Each path below is one point turned by a fixed rotation once a step. After each direction that follows a path, write how fast that rotation turns it, in degrees a step (0 if it stays still).
Each turn is a multiple of 5 degrees from 10 to 175, or 0.
Each row of a path follows its step; steps can be skipped.
Rotation 1:
step 1: [ 27   0   9  36  -2 -33 -26  26  19  44 -19  31 -26  14  17   0 -43  -5
   4   8  39  12   8  -7 -16  18  52  20  33  11  38  63  -4 -24  60  14
 -21  21  -4 -10  43  -5 -31  37 -29  -1  48 -39  12   9   1  -9]
step 2: [-26  -2 -21  31 -12  14 -72 -17  17 -10  15  46  19  27  15  11  14  31
  24 -25 -19   9 -12 -11  33   3  14   9  -8 -10 -15  35   8 -19  25  67
 -31  10 -49 -25  -5 -58  55  -4  11 -20   1  40  -3  -7  22  27]
step 4: [ -3  26  -3  26  26  15 -28  12  38  35  36   3  10 -28  41 -25  49   1
  -9 -11   0  13 -24  40  -6 -24  -3  19  11 -33  -2   7  -7 -52 -45 -11
 -34 -23  47 -28  12 -21  15 -39 -73  21 -40  12   4 -11   6   4]
step 5: [ 47 -12 -11   4 -27 -10  -7  -8 -17 -54  42  22 -55  -8  -1  20 -21 -22
 -20  29  -2   1 -34   0  21 -15 -14 -27   0  35  32 -44 -17 -32 -31  -6
 -59 -22  18 -25  50  38  48  15  -8  17   9  -2  34  20  19   3]
step 6: [ 12  29   6 -31  53 -16   9   3   5  11  18  80 -48  27 -15   4  24  -7
  16  12  15 -33  33  27   1  27   5  -3 -34   9  22  -3 -37 -25 -23  -9
  -8  13 -32 -67  38   1 -37 -37   1 -17 -27  -3 -41 -12  -3 -15]
step 7: [-19  37   5   2   2  13   2  47   0 -25  14  29   0  28  -1  20 -20 -12
  17  21  -5  -2 -18 -57  40 -72   5   3   7  18   8  -3  33   1  39 -10
   6  42  21 -55  25 -23   0  58 -34 -26  -2 -19 -12 -13   6 -55]
step 8: [  6   1   9  19  16 -10 -53  -7  29  -4  10   7 -18  29  67   9  16  30
  -2   1 -18   9  47  11  41  32 -22 -16  -2  54 -30  25  31 -32   3  26
  32  31   5 -15  19 -16 -66   9   7  -4  22  24  48  36   5 -23]
step 10: [-19   6 -27  -7  33  22   9 -30 -10  -4  76   7  -9  12  58  24  14 -34
 -21   3 -29  46 -22  29  15  23 -29  18 -30 -25  17  -3 -11  13   5  13
  16  27  49  14  -3  47 -27  22 -36  26 -13  13  12 -28 -43  41]
step 11: [ 26   7  25 -20   8 -62   1   7  -7  78  32  14   9  19  46  -7  -8   1
  -4  32  18   1 -18  31 -36 -27   2  44 -33  18  22  -5  28   7   1 -20
 -58 -26  18 -20  28  10  30  15  14   7 -21 -45  45  20 -16  16]
step 12: [-15  -5 -66   0 -11 -26 -21  20 -18 -23  42  19 -20  10  -8  53 -29   5
 -23 -36 -21  14  -7  21 -17 -28 -29 -13  -5  21  35  50 -30   6   9  22
 -27  22  -3 -55  28  -5   7 -32  51 -39   0 -23 -20   5 -23  31]
step 13: [ -8  14 -21   8 -15 -40 -34 -38 -23   1 -17  34  11   7  -8 -11 -20 -33
  25  10  40   3   0  16 -29   6  16  -9  -8  29  15 -44  25   3  44  36
   2   5 -28 -43  -1 -41 -43  31 -21 -31 -49  -6  -6   5 -69 -41]
[-10  -3   3 -11  -3  -8   3  -3  -2   8  10  -9   5   9  10  -6 -13   1
  -4   1  -9  -4   0  -5 -15  -3  -9   2  -3  -2   3  -4   5  17   3  10
   9  12  13   1   3   3  -9  -4  17  -9  -5  -2   7   5 -16   2] | 25
[  0  -1  -3  -9  11  -3  -9  -3   0   9 -12   3 -11  -3  -5  -4  -6 -10
   6  -8   0   9  19   4  -1  22   1  16   0   6  -1  -3   9  -6 -10   5
  -4   3   6   7   2  -3  -6 -12  -8   0   2  -9   8  -7  -9  -9] | 155
[ -4   3  -6   0  -2   1   0   6  12   9  -4   2  -1  10  -1  -9  -7 -14
   6  -5  -2  -3   5  -8  -1   9  14 -21   5  15   4   4   9   9  -6   1
  15   3  -5 -10   0  -4  -1  14  -5  -9   5   8   0  -4  13   8] | 55
[ -9  10   1  -4  -4 -10  -1  -7 -14   7  -1  -3 -13 -24  -2 -10   2  -2
   2  -3  11   0  -3  -5   4  -5  -3  -5 -15   1  -4   2  -2   1  11  -4
  -5  16   0  -8   5 -12  -6  -2   5   4  17   7   1  -6   7   2] | 60
[ 15  -7  -4  -7   3  -8  -7   2  12   1  -1 -10  10   0  -6  -9   6   4
   8   4 -12   0   3  -2  20   6   4   6  -9 -13   2  15   3   9  21   2
  -1   3  -1   2   5  16  -5   4   0   1   0   4   7  -7   5  -2] | 45
[  7 -13  -6   1  -2  11 -13   6  -7  -4   4 -15  10   5   5  -7   3  12
  -9 -11  17   8   4   0   4   3   5  -8   0  -3 -11 -11   7   0   5   4
  13   7   1  -5  -6 -14   1  -6  -5   5  -2  10   3   1  -4 -13] | 65
Rotation 2:
step 0: [-40 -53   5 -15 -34   8  21  18  42   7  31 -44  10 -49 -15 -32  29  19
  19   7  16  22 -41 -28 -24 -41 -29 -20  63  17   0   4 -25  -4 -32  17
 -20  -8  25  -1  -7 -10  -3  28  11  17 -27  26  58 -15 -19 -34]
step 1: [-39  17  34   3   8  39  26  21  21   0  24 -41 -15  16 -53 -45   5  -2
   5 -40   3  -4 -11 -44  -7 -70  -8  48  -1  12 -54  20  13 -34  -7 -24
 -41 -24   4 -10  14 -11 -10  42  45  15  21  22  -9 -31  -8   0]
step 4: [-13 -14   7   7   0  15 -27  -7  33 -11   4 -20 -12  -6 -37  -6  -7  16
  18  15 -15 -23  29 -70   6 -40   1  36  19  58 -49  32  35 -31 -29 -21
 -59   0  12  11 -34   2 -31  26  13  31  -2  70  -1 -23   1   8]
step 5: [ -5 -30  34 -13 -11  -6   9 -13  18  27 -19  58 -26  -6  10 -57 -25  30
 -19   7  27 -29  29 -30  -5 -20  27  14 -16  13 -65  16 -21 -48  -2 -16
 -10  14  17  21  46  15 -29  22  19 -11   9  14  32 -46 -25  58]
step 6: [ 24 -38 -13 -20 -21 -28  -4 -45  -1  -2 -10  15  -8 -43  36 -27 -18  -6
  16  33  -9  22   7 -28 -22 -96  21 -33  18  22  -1  -5  32 -33 -27   5
   8 -28  40 -33  15  20   9  29   4   0 -45  27  31 -29 -27  13]
step 7: [-24 -20   2  17  12  11 -13  23  37 -35  -8 -28  24   4 -13 -18  -5  -2
  -6  38  16  -6  36 -47 -30 -42   7  -3   4  44 -50   4   1  -7  11  50
 -39   7  12   0  -8  22 -12  61   6   8 -38  56  46 -52  21 -31]
step 8: [-40 -27  -8 -17   3  -7   5   1  22 -19  16 -27  -8   0  10 -38 -13   5
 -29 -22  20  14  65 -37   8 -45  -6  45 -10  38 -44   6 -38 -27 -34 -10
  12   3  14  -6  78  16 -22  35  -9 -14  28   4  23 -32 -36  39]
step 10: [-16  27   3  -9 -15  16  -1  14 -12  -1   6 -49  62  -9 -14 -13  -7   2
 -15   3  22 -29  28 -44  -3 -86  -3  21  28   6  -5 -23  29 -12   9  14
 -27   6  -2 -37   8   0   8  86  29  -3 -24  18  -5 -51  33 -16]
step 11: [-53 -33  -1 -55 -25  -5 -15  19   1   2  18 -16  19 -13 -12 -18  10  16
  -1  15  31 -17  64 -54  52 -11  -8  32  16  17 -35   3 -12   8 -50   4
  -6  22 -13 -10  -1  19 -49  53  18  28  41  -1  32   0   0  38]
step 12: [-36 -47   3 -37  -5   9  44 -32  -5  31   5  22 -18 -33 -27   0 -23  47
  -5 -27  -3 -15  -1 -43  14 -24  26 -10  54 -12   5 -45  21 -49 -21  24
 -31 -10   0 -40  38  -4 -33  14  37 -13  10  -8  28 -42 -25  35]
step 13: [ 20 -11  37 -37 -33 -13 -24 -12 -28   9 -23 -29  46 -50 -37 -39 -26   0
  12  20 -17 -41  13 -64   9 -65  33  14  43  15  -5  -5  16 -20  17  -4
 -44   7   8 -29 -23  -5  13   7  19  22 -12  30   2 -32 -19 -22]
[ -2   9   4   4   6  17  -7   1   6  -8 -10  -7  -7   4  -2  -3  -6   5
   2   5 -14  -5   2  -1   5  -4   0   3   3  -2 -10 -12  10  -2  13  20
  -2 -10   5  -2  -2  -9  -3 -10   2   6   1   4 -19 -10  12  -4] | 125
[  4  -7   1   5 -14   6  -5 -11   4   2  -7  -6  18 -11   7  -9   7   8
  -1  -2  16 -19   0   0  -7   8   6   3  -3  11   3  -5  -8   1   3  -2
   0  -3   4  12  11 -11   1   0  -7 -10   9  -1  -7  -1   7 -11] | 135
[ 10   6  -2  -8  -8  -2 -11   2 -11  -1  -6  12  15   5  13  -9   6  -8
   7  11   7   1  -1   4  -2 -14   4  -9 -13 -11   0  -1   9   7   7   1
   6  -8  -1  -6  -6   8   9  14  10   4  -5  -8  -4   0  11   0] | 95
[  0  -9   0   1  -5 -14  12  -1  -2  -5  -9  11  -2   5  11   0   0   8
  -3   1  -2   4   1  -4   8   1 -13   5   4  -1 -19 -11  -2  -2  -1   9
  10  -8   0   6  -3 -11  11   1   0 -11  13  -7   3  14  -1  19] | 115
[ -6   4   5   3   0   8  -4   5   4  -9   4  -2   3   2   4  -1 -11 -12
  -5  -3  -9 -18   8   9   8   0   5   6   1  -2 -19  10   3  -4 -10  -9
   5  -7 -15  13  -7  12  -5   5  -2  -7   8 -15   7  -2  -2  -9] | 115
[ 11   1  -2   8  16  -4 -12 -17  15  -4 -12  11   3   5  12  14  -9  -9
   7  10   2  -3  -2  -1  -2   0  10   4   0   6  -4  11  -4  -6   5   4
  -2   3   9   9   6   7   6  -4   1   1  -6  10   3   1 -10   9] | 35
